Each row has a name. After each piece below comes the name of the row it's from, unless a question asks for something else. Each question is about the rows just above it. Some pieces are copies with a little noise. Places in a row count from 1.

1.467	1.601	5.202	0.000 = j_11
2.801	0.133	8.803	1.334 = j_986
2.801	1.334	0.400	0.000 = j_617
2.801	1.334	8.803	0.133 = j_883
0.000	0.400	1.334 is which row, read backwards? => j_617
which: 2.801	1.334	8.803	0.133 => j_883
Which row holds 1.601	1.467 read backwards? => j_11

0.113	-0.054	-0.101	1.188	-0.278	-0.123	-0.111	-0.383	3.647	2.275	1.591	0.657	2.234	-0.578 : j_316
0.944	-0.213	-0.263	0.096	0.024	0.099	-0.133	-0.007	0.118	4.410	-2.556	1.952	-3.329	1.431 : j_564
-0.495	0.077	-0.410	0.599	0.179	-0.230	0.121	-0.085	1.351	-1.328	0.578	-0.617	1.126	0.319 : j_670
-1.669	-0.141	0.113	2.431	0.319	0.075	-0.113	-0.128	0.477	-3.466	2.603	-1.803	3.556	0.197 : j_803
-0.724	-0.072	0.408	-0.874	-0.303	0.423	-0.160	-0.155	-0.577	-2.995	-0.766	-1.289	-0.632	-0.878 : j_737
-2.337	-0.045	0.715	0.504	0.269	0.392	0.070	0.076	-2.578	-7.271	0.527	-3.568	0.715	1.403 : j_496
-0.724	-0.072	0.408	-0.874	-0.303	0.423	-0.160	-0.155	-0.577	-2.995	-0.766	-1.289	-0.632	1.064 : j_846
1.555	0.200	-0.066	0.056	0.032	0.023	0.109	-0.153	1.200	4.940	0.185	2.667	-0.265	-0.594 : j_199
0.032	0.074	-0.407	-0.100	0.255	-0.032	-0.072	0.149	-2.326	-1.853	-0.129	-0.475	-0.201	-0.311 : j_981
0.045	-0.288	-1.615	1.031	0.137	-0.625	0.110	-0.266	-1.011	-2.542	1.508	-0.225	1.584	-2.283 : j_15
0.020	0.124	-0.537	-0.532	-0.537	-0.537	0.038	0.091	-0.537	-1.938	-0.973	-0.431	-1.142	-0.192 : j_708
Where does 1.555	0.200	-0.066	0.056	0.033	0.023	0.109	-0.153	1.200	4.940	0.185	2.667	-0.265	-0.594 differ from j_199, and what was there? => 5, 0.032
The value that j_708 holds more than once: => -0.537
which: -0.725	-0.070	0.410	-0.874	-0.303	0.423	-0.161	-0.159	-0.576	-2.994	-0.764	-1.289	-0.633	1.065 => j_846

-1.826	2.472	4.743	0.898	1.032 -> j_34
-1.577	1.712	3.970	3.220	1.712 -> j_844
-1.577	3.970	3.220	3.250	2.583 -> j_985
-1.826	2.472	2.879	4.795	4.979 -> j_37
The row with -1.826	2.472	4.743	0.898	1.032 is => j_34
One entry of j_34 was changed: -1.826	2.473	4.743	0.898	1.032. Where, and from what? => 2, 2.472
Repeated in j_844: => 1.712
which: -1.825	2.472	2.878	4.794	4.979 => j_37
Changed j_37: -1.827	2.472	2.879	4.795	4.979. Place and old value: => 1, -1.826
One entry of j_985 was changed: -1.577	3.971	3.220	3.250	2.583. Where, and from what? => 2, 3.970
3.220	3.970	1.712	-1.577 is which row, read backwards? => j_844

3.444	1.848	2.562	-9.166	2.383	-9.166 : j_956
1.848	2.562	-4.796	-1.379	-0.028	-4.094 : j_484
-2.487	0.328	-2.289	1.005	-0.055	3.195 : j_220
-2.107	0.627	-2.050	0.144	0.288	1.874 : j_604
3.444	1.848	2.562	-4.795	1.651	-9.166 : j_761
Repeated in j_956: => -9.166
which: -2.107	0.627	-2.051	0.144	0.286	1.876 => j_604
One entry of j_484 was changed: 1.848	2.562	-4.797	-1.379	-0.028	-4.094. Where, and from what? => 3, -4.796
Which row holds -4.795	2.562	1.848 read backwards? => j_761
which: -2.487	0.327	-2.290	1.005	-0.053	3.194 => j_220
which: 3.446	1.849	2.562	-9.168	2.383	-9.166 => j_956
Where does -2.108	0.627	-2.050	0.144	0.288	1.874 differ from j_604, and what was there? => 1, -2.107

